(in the rows, 128 means zero)
One turn sends every row of this set to another row. A few are shown first. Where does it send the rows asked after them?
furok: [164 123 100 145 123 128 115 122 130 139 134 136 115 138 124 139  84 109
 108 104 124]
loz: [137 134 118 146  99 116 117 145 175 145 140 137 116 127 109 124 116 158
 130 105 127]
bemil: [124 146 127 126 112 159 146 124 127 127  93 138 116 153 102 108 132 141
 109 132 137]
rorur: [ 94 141 141 157  97 128 114 126 116 147 128 141 154 131 134 111 102 138
  92 148 104]
Musus: [133 138 117 156 109 122 113 149 162 144 149 131 130 116  98 121 103 132
 134 105 131]
vivet: [122 114 139 146  90 132 143 121 155 129 106 111 139 130 113  92 118 157
 100 123 108]
Fesib: [115 114 135 143  86 135 132 121 146 143 119 119 136 138 118  70 123 146
  99 127 116]
Nul: [123 160 124 130 107 156 137 127 136 127 106 144 107 148  92 121 124 132
 112 121 140]
tena: [128 129 123 143 101 125 120 141 166 138 143 130 116 122  96 119 106 140
 137  98 136]
pom: [ 84 146 147 141  93 129 113 130 127 147 119 141 149 144 140 120 112 136
  96 141 106]
daru: [120 158 126 129 110 158 138 117 115 129  96 147 113 157 107 121 120 129
  96 134 130]
zosin: [128 126 123 147 101 130 114 138 165 144 139 126 116 134  92 100 117 135
 128  90 134]
zifut: [132 134 119 139 112 123 115 153 173 142 137 128 127 131 106 128 113 133
 140  99 137]
zagu: [163 125 107 154 125 129 119 120 134 132 120 127 118 141 114 145  90 112
 100  91 112]
rakof: [ 88 132 147 150 102 135 109 119 102 151 119 141 139 155 130 106 113 132
  89 126 105]
kuvev: [130 120 126 135  87 129 137 131 167 138 118 116 145 131 130  88 117 146
 106 139 119]
ded: [126 115 130 138 146 128 113 143 102 150 104 134 150 159 149 135 119 134
 113 126 117]
kad: [130 116 128 151  97 128 135 137 155 140 124 117 150 118 119  82 116 153
 113 140 120]
darel: [138 118 122 147 143 122 108 141 104 155 113 148 134 156 147 145 115 148
 112 120 111]
Bip: [129 130 130 151 104 126 124 136 169 131 130 122 119 125  89 126 109 142
 127  87 124]
nafe: [ 98 138 140 149  99 123 111 126 115 153 120 152 138 147 147 128 113 156
  91 141  99]
reme: [ 85 134 147 146  95 130 117 117 107 144 121 144 139 140 137 119 103 141
  94 138 106]
vidas: [127 121 129 145  86 122 133 128 157 145 119 130 137 132 134  94 124 170
 100 140 110]
Semap: [169 131  97 149 120 120 109 131 143 147 134 144 114 141 130 145  96 128
 107 109 117]
Vab: [160 125 102 150 123 131 107 125 133 144 135 134 111 149 112 124  96 104
 105  90 124]
goka: [146 150 112 128 118 158 141 121 129 125  99 141 107 154 101 121 120 124
 106 124 139]
dez: [165 125  99 157 132 125 111 132 125 144 134 134 133 133 127 134  87 110
 107 117 119]
tinid: [159 135 101 141 125 125 109 131 136 144 129 136 127 147 135 145  90 101
 102 111 118]
Vip: [ 89 135 152 152  99 132 120 115 112 136 109 134 141 144 126 126 106 140
  85 124  94]
venuf: [122 117 131 154 148 126 108 145  93 153 117 139 152 145 137 133 111 137
 118 126 117]
borev: [122 110 134 139  87 131 142 124 151 134 118 119 137 125 123  82 114 157
 109 136 120]
Muto: [128 112 137 150 147 132 117 132  96 141  99 130 138 156 128 145 113 137
 108 104 107]
Zulob: [132 110 126 147 146 134 105 132  90 153 112 138 132 163 132 125 116 124
 110 104 118]
kud: [127 108 131 143 148 130 114 135  89 148 111 140 136 152 139 139 109 137
 118 116 119]
kodi: [127 151 124 128 129 157 134 129 114 131  96 146 111 158 102 130 126 130
 115 121 139]

nafe -> loz
pom -> zifut
Where do these go?
Nul -> kodi
rorur -> Musus
Muto -> vivet
tena -> kud
rakof -> zosin

